In the data rows, zero lies at 4.5, halfway between 4 and 5.
Two rows play each game, the first against the second. How much does the first row win by? 15 is about a draw, 30 a big win and 0 a big loss. Wins can go round in a circle: one row can beat a second, the second a third and the third the first. Each row has two weighted sums of its numbers, A and B, taken from their middle values. A row wins by its A times the other's B, less its B times the other's A.
tensor([4., 7., 4., 6., 4., 6., 3., 4., 5., 4., 5., 4., 6., 4., 5., 2.])
tensor([3., 3., 2., 5., 9., 5., 4., 3., 5., 5., 3., 4., 3., 4., 2., 4.]) ~ 15
tensor([5., 4., 2., 7., 5., 6., 3., 4., 3., 4., 3., 6., 5., 5., 3., 6.])
tensor([4., 5., 4., 7., 5., 4., 2., 3., 3., 5., 7., 4., 4., 3., 5., 6.]) ~ 14
tensor([3., 7., 6., 2., 3., 3., 5., 7., 5., 6., 4., 2., 4., 7., 7., 3.])
tensor([1., 3., 5., 5., 5., 4., 4., 7., 4., 5., 4., 4., 4., 4., 4., 2.]) ~ 15
tensor([5., 2., 3., 5., 6., 7., 4., 3., 3., 5., 3., 6., 7., 4., 2., 4.])
tensor([4., 4., 5., 2., 4., 3., 6., 6., 4., 3., 3., 5., 5., 4., 4., 5.]) ~ 10
tensor([4., 2., 2., 5., 7., 5., 4., 4., 4., 6., 5., 5., 1., 3., 2., 5.])
tensor([5., 3., 2., 6., 5., 6., 3., 3., 3., 4., 4., 6., 5., 4., 2., 5.]) ~ 13
tensor([4., 4., 2., 4., 7., 5., 6., 4., 3., 5., 6., 5., 6., 5., 4., 4.])
tensor([5., 3., 3., 4., 4., 6., 7., 3., 3., 5., 4., 8., 1., 4., 3., 5.]) ~ 16
tensor([2., 3., 2., 4., 9., 4., 7., 4., 7., 4., 5., 3., 1., 3., 3., 2.])
tensor([5., 4., 4., 4., 5., 5., 7., 6., 4., 5., 4., 4., 3., 3., 4., 6.]) ~ 14
tensor([5., 4., 6., 4., 4., 3., 3., 7., 3., 4., 4., 5., 3., 7., 5., 8.])
tensor([7., 5., 5., 3., 3., 3., 3., 4., 4., 6., 4., 7., 1., 8., 5., 9.]) ~ 5
tensor([6., 3., 5., 5., 3., 4., 4., 4., 5., 5., 4., 7., 1., 4., 4., 6.])
tensor([4., 5., 5., 3., 5., 5., 3., 4., 4., 5., 3., 4., 3., 4., 5., 4.]) ~ 17
tensor([4., 3., 4., 2., 4., 3., 6., 6., 4., 5., 4., 5., 5., 4., 3., 4.])
tensor([4., 3., 3., 7., 6., 7., 3., 3., 4., 4., 4., 6., 4., 4., 4., 3.]) ~ 11
tensor([5., 5., 4., 2., 4., 4., 5., 5., 3., 4., 4., 5., 4., 3., 4., 6.])
tensor([8., 4., 7., 6., 2., 2., 3., 5., 5., 4., 6., 5., 6., 8., 5., 8.]) ~ 22
tensor([4., 3., 3., 5., 6., 6., 5., 4., 4., 5., 4., 5., 7., 4., 2., 4.])
tensor([3., 4., 3., 7., 7., 5., 3., 5., 4., 3., 4., 3., 4., 3., 3., 2.]) ~ 15
tensor([6., 4., 6., 7., 4., 2., 3., 7., 4., 4., 9., 4., 5., 7., 5., 7.])
tensor([2., 3., 2., 2., 9., 3., 5., 4., 7., 9., 3., 3., 5., 6., 2., 2.]) ~ 9
tensor([7., 4., 7., 4., 4., 4., 3., 4., 4., 0., 4., 3., 5., 4., 8., 6.])
tensor([3., 4., 2., 5., 6., 6., 4., 5., 4., 5., 4., 5., 9., 4., 3., 3.]) ~ 21
tensor([3., 3., 4., 5., 9., 5., 4., 4., 8., 5., 4., 3., 3., 4., 4., 3.])
tensor([6., 3., 4., 4., 4., 6., 7., 4., 4., 5., 4., 8., 4., 4., 3., 6.]) ~ 23
tensor([6., 4., 4., 3., 2., 4., 3., 6., 4., 3., 4., 5., 6., 6., 5., 7.])
tensor([1., 9., 5., 5., 4., 5., 4., 5., 4., 6., 4., 2., 3., 4., 6., 2.]) ~ 16
tensor([3., 5., 6., 5., 4., 3., 5., 8., 7., 5., 3., 2., 4., 4., 6., 4.])
tensor([3., 6., 6., 3., 5., 5., 3., 5., 9., 9., 4., 2., 3., 4., 5., 3.]) ~ 6
tensor([5., 5., 5., 7., 3., 2., 3., 5., 3., 5., 6., 3., 4., 3., 6., 6.])
tensor([6., 5., 6., 4., 3., 2., 7., 6., 5., 4., 7., 4., 5., 4., 5., 8.]) ~ 12
tensor([5., 4., 4., 4., 4., 5., 7., 4., 4., 5., 4., 5., 1., 4., 4., 5.])
tensor([3., 7., 4., 6., 6., 6., 3., 4., 4., 4., 3., 4., 4., 5., 5., 2.]) ~ 11
tensor([4., 4., 5., 7., 5., 5., 2., 4., 4., 4., 3., 4., 4., 4., 4., 4.])
tensor([6., 7., 7., 2., 3., 2., 6., 5., 9., 9., 3., 3., 4., 5., 7., 6.]) ~ 6
tensor([1., 4., 4., 3., 9., 6., 3., 4., 4., 4., 5., 2., 5., 5., 3., 2.])
tensor([4., 4., 5., 5., 4., 5., 5., 5., 3., 6., 4., 4., 7., 4., 5., 3.]) ~ 14
tensor([6., 3., 3., 5., 3., 5., 4., 5., 5., 5., 4., 7., 4., 4., 4., 6.])
tensor([5., 3., 4., 3., 4., 4., 3., 5., 3., 5., 7., 3., 6., 4., 4., 4.]) ~ 17
tensor([4., 6., 7., 7., 5., 5., 3., 3., 6., 4., 4., 4., 5., 4., 5., 3.])
tensor([4., 5., 5., 6., 4., 5., 3., 4., 5., 4., 3., 3., 4., 4., 5., 3.]) ~ 17
tensor([5., 5., 4., 4., 4., 3., 7., 5., 4., 4., 9., 6., 3., 4., 4., 5.])
tensor([7., 4., 4., 6., 3., 4., 3., 3., 3., 3., 5., 8., 4., 8., 4., 7.]) ~ 18
tensor([3., 4., 6., 2., 4., 3., 5., 8., 4., 0., 9., 2., 3., 4., 6., 2.])
tensor([4., 3., 4., 3., 6., 4., 3., 4., 4., 3., 7., 3., 3., 4., 4., 4.]) ~ 4
tensor([4., 8., 9., 7., 4., 4., 2., 4., 9., 4., 3., 2., 5., 4., 6., 3.])
tensor([6., 4., 5., 6., 3., 4., 3., 7., 4., 4., 3., 5., 5., 3., 5., 7.]) ~ 9
tensor([4., 3., 3., 2., 5., 2., 5., 5., 4., 4., 9., 3., 5., 4., 4., 5.])
tensor([4., 7., 7., 5., 4., 3., 4., 5., 9., 6., 3., 3., 2., 4., 6., 4.]) ~ 16
tensor([3., 3., 6., 7., 3., 1., 3., 9., 9., 4., 4., 3., 4., 4., 6., 4.])
tensor([7., 3., 5., 2., 3., 4., 5., 5., 4., 7., 3., 6., 4., 9., 5., 9.]) ~ 8
tensor([4., 6., 6., 6., 4., 5., 3., 4., 7., 5., 4., 4., 4., 4., 5., 3.])
tensor([4., 4., 4., 4., 4., 5., 7., 5., 4., 5., 4., 3., 3., 4., 4., 4.]) ~ 21
tensor([6., 4., 3., 6., 3., 5., 3., 3., 4., 3., 4., 7., 5., 3., 4., 6.])
tensor([6., 3., 3., 7., 4., 5., 3., 4., 4., 4., 3., 7., 4., 6., 4., 6.]) ~ 13
tensor([4., 4., 4., 2., 7., 5., 5., 6., 3., 2., 8., 3., 3., 5., 4., 4.])
tensor([7., 3., 3., 7., 3., 7., 3., 4., 4., 5., 4., 8., 4., 6., 4., 7.]) ~ 15
tensor([6., 5., 6., 4., 4., 3., 7., 5., 5., 6., 3., 3., 1., 5., 5., 6.])
tensor([3., 4., 6., 6., 3., 2., 3., 9., 7., 5., 4., 2., 5., 4., 6., 3.]) ~ 20
tensor([5., 4., 3., 5., 6., 6., 4., 4., 4., 5., 4., 6., 1., 4., 3., 5.])
tensor([6., 4., 4., 4., 4., 5., 7., 4., 4., 4., 4., 7., 2., 5., 4., 7.]) ~ 18
tensor([5., 3., 2., 4., 3., 6., 6., 4., 5., 5., 4., 8., 3., 5., 3., 6.])
tensor([5., 4., 5., 4., 3., 4., 7., 7., 5., 4., 5., 5., 5., 3., 4., 6.]) ~ 15
tensor([5., 5., 5., 2., 5., 4., 5., 4., 4., 5., 4., 4., 5., 5., 4., 5.])
tensor([5., 5., 4., 4., 4., 6., 7., 4., 4., 5., 4., 5., 7., 4., 4., 5.]) ~ 10
tensor([5., 7., 6., 4., 3., 4., 7., 5., 4., 5., 5., 4., 3., 6., 6., 5.])
tensor([4., 5., 4., 2., 4., 6., 5., 4., 4., 4., 3., 6., 5., 4., 4., 5.]) ~ 17
tensor([7., 3., 3., 5., 2., 5., 4., 4., 4., 5., 4., 7., 6., 7., 2., 6.])
tensor([5., 3., 3., 4., 4., 4., 7., 4., 4., 5., 6., 6., 8., 5., 3., 5.]) ~ 12
tensor([0., 5., 5., 7., 9., 5., 3., 5., 4., 4., 3., 3., 5., 5., 4., 1.])
tensor([5., 5., 3., 3., 4., 4., 7., 6., 4., 5., 7., 3., 7., 4., 4., 5.]) ~ 21
tensor([4., 3., 2., 2., 7., 7., 6., 3., 4., 4., 4., 5., 5., 4., 2., 3.])
tensor([4., 7., 5., 4., 4., 6., 6., 4., 4., 5., 5., 5., 1., 5., 5., 3.]) ~ 15
tensor([5., 4., 5., 4., 3., 5., 7., 4., 4., 4., 6., 5., 8., 4., 4., 5.])
tensor([4., 3., 4., 7., 6., 3., 3., 5., 4., 3., 8., 4., 4., 4., 4., 5.]) ~ 6
tensor([6., 4., 6., 2., 3., 4., 6., 5., 4., 3., 4., 3., 5., 4., 5., 5.])
tensor([3., 7., 6., 6., 4., 6., 3., 4., 4., 4., 4., 3., 4., 4., 6., 3.]) ~ 12
tensor([2., 7., 7., 4., 3., 5., 7., 4., 5., 5., 4., 3., 7., 4., 7., 2.])
tensor([3., 6., 6., 4., 5., 5., 7., 6., 9., 4., 4., 2., 6., 4., 5., 2.]) ~ 2
tensor([6., 3., 3., 6., 3., 5., 3., 4., 3., 3., 4., 8., 5., 5., 4., 7.])
tensor([5., 4., 3., 5., 5., 6., 4., 4., 4., 5., 3., 6., 2., 4., 3., 5.]) ~ 19
tensor([5., 4., 4., 6., 6., 6., 3., 4., 5., 4., 4., 4., 5., 3., 3., 3.])
tensor([4., 4., 4., 5., 5., 5., 4., 4., 5., 5., 6., 3., 4., 4., 4., 6.]) ~ 18
tensor([5., 5., 7., 7., 4., 3., 3., 5., 4., 5., 6., 5., 4., 4., 5., 6.])
tensor([5., 6., 4., 4., 4., 6., 7., 4., 4., 5., 4., 5., 8., 5., 5., 4.]) ~ 10
tensor([6., 4., 6., 3., 4., 4., 7., 4., 3., 5., 5., 3., 3., 3., 6., 6.])
tensor([3., 4., 5., 6., 6., 2., 3., 7., 9., 4., 4., 3., 4., 4., 5., 2.]) ~ 19
tensor([0., 9., 9., 6., 4., 5., 3., 3., 4., 4., 4., 3., 5., 3., 9., 2.])
tensor([3., 5., 6., 6., 5., 5., 3., 5., 4., 4., 7., 3., 5., 5., 5., 3.]) ~ 22
tensor([4., 5., 5., 3., 4., 4., 7., 4., 6., 5., 4., 4., 0., 5., 5., 3.])
tensor([3., 6., 4., 7., 3., 5., 3., 5., 4., 4., 7., 3., 4., 4., 5., 4.]) ~ 13
tensor([5., 4., 5., 5., 4., 3., 4., 5., 5., 4., 4., 4., 6., 5., 5., 5.])
tensor([5., 4., 3., 6., 5., 5., 2., 3., 4., 4., 5., 6., 4., 4., 3., 4.]) ~ 17
tensor([5., 5., 8., 5., 4., 4., 5., 5., 3., 5., 5., 4., 4., 5., 5., 3.])
tensor([5., 3., 3., 4., 3., 5., 3., 4., 3., 4., 4., 6., 4., 5., 4., 5.]) ~ 13
tensor([6., 4., 4., 6., 5., 4., 2., 4., 3., 5., 4., 7., 4., 4., 4., 6.])
tensor([4., 7., 8., 6., 3., 3., 3., 5., 4., 4., 5., 3., 3., 4., 8., 4.]) ~ 16
tensor([5., 9., 9., 5., 3., 1., 4., 4., 9., 6., 4., 3., 7., 4., 8., 5.])
tensor([6., 5., 3., 7., 4., 4., 2., 5., 5., 4., 6., 5., 5., 5., 4., 5.]) ~ 12
tensor([4., 5., 7., 3., 3., 2., 7., 5., 3., 4., 4., 4., 4., 4., 5., 5.])
tensor([5., 4., 5., 4., 4., 6., 7., 5., 4., 5., 4., 4., 1., 4., 5., 4.]) ~ 9
tensor([4., 3., 3., 2., 6., 5., 5., 5., 4., 5., 4., 4., 5., 4., 3., 3.])
tensor([4., 4., 4., 2., 6., 6., 5., 2., 4., 3., 4., 5., 4., 3., 4., 2.]) ~ 14
tensor([6., 2., 4., 7., 4., 7., 3., 4., 3., 4., 4., 7., 4., 3., 4., 5.])
tensor([2., 5., 6., 7., 4., 4., 3., 4., 4., 5., 3., 3., 4., 4., 5., 2.]) ~ 12
tensor([3., 3., 8., 6., 3., 0., 3., 9., 9., 4., 4., 3., 5., 5., 9., 4.])
tensor([4., 5., 5., 6., 6., 4., 2., 5., 6., 4., 5., 3., 4., 4., 4., 4.]) ~ 7
tensor([2., 9., 8., 3., 3., 4., 7., 4., 3., 5., 3., 3., 1., 5., 9., 3.])
tensor([5., 8., 5., 2., 3., 5., 6., 4., 4., 4., 8., 3., 3., 4., 5., 3.]) ~ 14
tensor([4., 2., 4., 4., 5., 4., 7., 5., 4., 6., 6., 4., 4., 4., 3., 4.])
tensor([6., 3., 3., 5., 4., 5., 4., 4., 4., 5., 4., 7., 2., 4., 4., 6.]) ~ 17
tensor([5., 3., 2., 7., 4., 5., 3., 4., 3., 4., 4., 7., 4., 4., 3., 4.])
tensor([3., 7., 6., 6., 3., 6., 3., 3., 3., 5., 3., 3., 5., 4., 6., 3.]) ~ 19
tensor([6., 5., 6., 4., 3., 3., 7., 4., 4., 4., 4., 3., 7., 4., 5., 6.])
tensor([6., 4., 4., 2., 3., 5., 6., 3., 4., 6., 6., 7., 4., 5., 4., 6.]) ~ 21
tensor([5., 3., 3., 7., 4., 3., 3., 6., 4., 4., 9., 4., 4., 6., 4., 5.])
tensor([4., 5., 7., 2., 5., 3., 5., 6., 9., 9., 4., 3., 3., 4., 5., 4.]) ~ 9
tensor([3., 4., 7., 4., 2., 1., 7., 9., 9., 4., 4., 3., 3., 4., 7., 4.])
tensor([9., 4., 8., 3., 3., 1., 6., 6., 9., 5., 4., 4., 6., 5., 8., 9.]) ~ 16
tensor([5., 4., 3., 6., 4., 7., 3., 3., 4., 4., 4., 7., 4., 4., 3., 4.])
tensor([4., 5., 5., 6., 5., 5., 3., 5., 8., 4., 3., 4., 5., 4., 4., 3.]) ~ 17
tensor([4., 4., 5., 4., 4., 5., 7., 7., 7., 4., 3., 4., 1., 4., 5., 3.])
tensor([5., 4., 4., 2., 5., 5., 5., 4., 3., 6., 4., 5., 5., 4., 4., 6.]) ~ 14
tensor([3., 4., 4., 6., 8., 4., 3., 4., 6., 4., 3., 2., 4., 4., 5., 4.])
tensor([6., 4., 4., 4., 3., 3., 7., 5., 3., 4., 4., 5., 2., 7., 4., 6.]) ~ 22
tensor([5., 3., 2., 3., 4., 5., 3., 4., 3., 3., 4., 7., 3., 3., 3., 4.])
tensor([3., 7., 4., 5., 5., 7., 4., 3., 5., 5., 3., 3., 9., 5., 5., 3.]) ~ 19
tensor([5., 4., 3., 4., 5., 5., 7., 5., 4., 5., 6., 5., 3., 5., 4., 5.])
tensor([6., 3., 3., 6., 2., 6., 3., 4., 4., 4., 4., 8., 5., 5., 3., 5.]) ~ 20
tensor([5., 4., 5., 4., 3., 4., 7., 3., 4., 4., 4., 6., 6., 7., 5., 4.])
tensor([2., 5., 9., 7., 3., 2., 3., 5., 4., 4., 4., 3., 4., 4., 9., 3.]) ~ 16
tensor([4., 4., 5., 6., 7., 4., 3., 5., 8., 4., 4., 3., 4., 4., 4., 3.])
tensor([5., 3., 4., 2., 4., 4., 5., 5., 4., 5., 4., 5., 5., 5., 4., 6.]) ~ 11
tensor([5., 4., 3., 3., 4., 6., 7., 5., 4., 5., 3., 6., 7., 5., 3., 4.])
tensor([3., 8., 6., 6., 5., 5., 3., 3., 7., 4., 4., 3., 3., 4., 5., 3.]) ~ 17
tensor([6., 4., 7., 3., 3., 1., 7., 6., 4., 5., 4., 5., 5., 8., 5., 8.])
tensor([4., 3., 2., 3., 8., 5., 7., 4., 4., 4., 3., 4., 3., 5., 3., 4.]) ~ 14
tensor([5., 3., 3., 7., 4., 4., 3., 5., 4., 4., 6., 4., 4., 5., 4., 5.])
tensor([5., 3., 6., 2., 3., 4., 5., 4., 4., 3., 4., 3., 5., 4., 6., 5.]) ~ 14
tensor([4., 3., 3., 2., 6., 7., 5., 5., 4., 6., 3., 4., 3., 4., 3., 4.])
tensor([3., 6., 5., 7., 6., 6., 3., 4., 5., 4., 3., 3., 4., 3., 5., 2.]) ~ 20
tensor([3., 5., 7., 5., 5., 3., 5., 5., 9., 5., 4., 3., 9., 4., 6., 3.])
tensor([3., 4., 4., 2., 9., 4., 5., 3., 3., 2., 7., 3., 6., 4., 4., 3.]) ~ 15
tensor([4., 5., 6., 5., 4., 3., 4., 6., 9., 5., 3., 2., 7., 4., 5., 4.])
tensor([4., 3., 3., 7., 7., 5., 3., 4., 5., 4., 5., 3., 4., 4., 3., 3.]) ~ 13
tensor([5., 4., 6., 3., 4., 5., 7., 4., 6., 5., 3., 5., 8., 4., 4., 3.])
tensor([4., 5., 3., 6., 4., 7., 3., 4., 6., 4., 4., 4., 6., 4., 5., 2.]) ~ 7
tensor([3., 9., 6., 7., 4., 5., 3., 3., 4., 4., 5., 3., 4., 4., 6., 2.])
tensor([5., 4., 4., 6., 5., 6., 2., 4., 5., 5., 4., 4., 4., 5., 4., 5.]) ~ 20
tensor([6., 3., 4., 7., 3., 4., 3., 5., 4., 5., 3., 6., 4., 4., 4., 5.])
tensor([5., 3., 3., 6., 5., 5., 3., 3., 3., 4., 5., 7., 4., 4., 3., 4.]) ~ 16
tensor([4., 4., 2., 7., 5., 5., 3., 5., 5., 4., 3., 5., 5., 3., 2., 4.])
tensor([6., 4., 5., 6., 4., 3., 3., 3., 7., 4., 4., 5., 4., 4., 4., 4.]) ~ 15
tensor([6., 3., 3., 6., 4., 6., 3., 4., 4., 4., 4., 8., 5., 7., 3., 8.])
tensor([5., 3., 2., 7., 3., 6., 3., 4., 4., 5., 3., 8., 4., 3., 2., 4.]) ~ 9
tensor([4., 7., 6., 4., 4., 5., 6., 4., 7., 5., 4., 3., 7., 4., 5., 3.])
tensor([8., 3., 4., 5., 4., 4., 4., 4., 4., 6., 3., 7., 7., 7., 4., 8.]) ~ 17
tensor([5., 4., 4., 5., 4., 5., 4., 5., 3., 5., 4., 4., 4., 3., 5., 4.])
tensor([3., 4., 5., 6., 7., 4., 3., 5., 6., 4., 3., 3., 5., 4., 4., 3.]) ~ 15
tensor([5., 3., 5., 6., 5., 5., 3., 4., 4., 4., 3., 5., 3., 3., 4., 5.])
tensor([5., 5., 2., 7., 4., 5., 3., 4., 4., 5., 3., 6., 4., 4., 4., 4.]) ~ 12
tensor([4., 5., 3., 4., 4., 6., 3., 4., 4., 5., 5., 6., 3., 4., 4., 5.])
tensor([6., 5., 4., 7., 2., 5., 3., 4., 4., 4., 4., 8., 4., 5., 4., 8.]) ~ 13
tensor([3., 9., 6., 2., 3., 6., 6., 4., 4., 3., 3., 2., 4., 4., 7., 3.])
tensor([4., 3., 3., 7., 7., 5., 3., 5., 4., 3., 4., 5., 5., 4., 4., 6.]) ~ 17
tensor([5., 3., 4., 5., 5., 6., 5., 5., 3., 5., 4., 6., 2., 4., 3., 4.])
tensor([4., 3., 2., 4., 5., 6., 3., 4., 4., 5., 4., 7., 5., 4., 2., 4.]) ~ 10
tensor([4., 9., 6., 5., 4., 5., 4., 5., 5., 5., 4., 3., 1., 3., 7., 3.])
tensor([5., 6., 5., 7., 4., 4., 3., 4., 3., 3., 5., 4., 5., 5., 5., 5.]) ~ 16
tensor([4., 4., 4., 6., 3., 6., 3., 4., 5., 4., 3., 5., 4., 4., 4., 3.])
tensor([6., 3., 3., 6., 4., 5., 3., 4., 4., 4., 5., 7., 4., 4., 3., 7.]) ~ 14
tensor([7., 6., 7., 5., 4., 2., 4., 6., 8., 5., 4., 3., 2., 4., 6., 8.])
tensor([3., 4., 3., 6., 7., 6., 3., 3., 3., 5., 3., 4., 4., 5., 3., 3.]) ~ 13
tensor([4., 4., 3., 3., 6., 7., 3., 3., 4., 5., 4., 6., 2., 5., 4., 4.])
tensor([4., 5., 4., 4., 6., 7., 7., 3., 4., 4., 4., 5., 8., 4., 4., 2.]) ~ 15
tensor([4., 7., 6., 3., 3., 5., 3., 6., 8., 8., 4., 3., 7., 4., 5., 3.])
tensor([7., 4., 4., 2., 3., 4., 5., 4., 4., 5., 4., 8., 5., 7., 4., 9.]) ~ 10
tensor([7., 5., 7., 6., 3., 3., 3., 4., 4., 4., 3., 2., 5., 4., 7., 6.])
tensor([3., 3., 2., 5., 7., 4., 5., 8., 6., 5., 4., 3., 3., 4., 1., 3.]) ~ 16
tensor([3., 4., 6., 2., 4., 4., 5., 3., 4., 1., 6., 3., 5., 4., 6., 4.])
tensor([7., 3., 3., 6., 4., 5., 3., 3., 3., 3., 4., 7., 4., 6., 3., 7.]) ~ 11
tensor([6., 9., 7., 4., 3., 4., 7., 4., 4., 5., 3., 2., 5., 9., 9., 6.])
tensor([6., 4., 3., 6., 3., 5., 2., 3., 4., 4., 4., 8., 4., 3., 3., 5.]) ~ 15
tensor([6., 4., 7., 4., 4., 5., 3., 4., 4., 5., 5., 4., 5., 4., 5., 5.])
tensor([5., 3., 2., 6., 5., 5., 3., 4., 5., 4., 3., 6., 5., 3., 3., 5.]) ~ 11
tensor([5., 3., 4., 4., 4., 4., 7., 6., 4., 5., 5., 4., 7., 4., 4., 5.])
tensor([4., 4., 3., 2., 4., 6., 5., 4., 4., 3., 5., 7., 5., 4., 3., 4.]) ~ 29
tensor([4., 5., 3., 2., 4., 6., 6., 5., 4., 4., 4., 6., 5., 4., 4., 4.])
tensor([4., 6., 4., 2., 5., 6., 5., 3., 4., 5., 4., 4., 5., 4., 4., 4.]) ~ 24
tensor([6., 4., 3., 6., 3., 5., 2., 3., 3., 4., 4., 8., 4., 4., 4., 6.])
tensor([4., 3., 3., 4., 6., 5., 7., 4., 3., 5., 6., 5., 3., 5., 3., 5.]) ~ 11
tensor([2., 8., 9., 4., 4., 5., 7., 3., 4., 6., 4., 3., 7., 4., 9., 3.])
tensor([1., 8., 6., 6., 3., 5., 3., 6., 3., 5., 5., 3., 6., 4., 6., 2.]) ~ 22
tensor([6., 4., 3., 6., 4., 5., 3., 3., 4., 5., 3., 7., 3., 6., 3., 8.])
tensor([6., 4., 3., 7., 5., 4., 3., 3., 4., 4., 5., 6., 4., 4., 3., 7.]) ~ 15
tensor([4., 4., 5., 6., 5., 4., 3., 4., 4., 4., 5., 3., 4., 4., 4., 3.])
tensor([4., 3., 3., 2., 6., 5., 6., 5., 4., 5., 3., 5., 4., 5., 2., 4.]) ~ 11
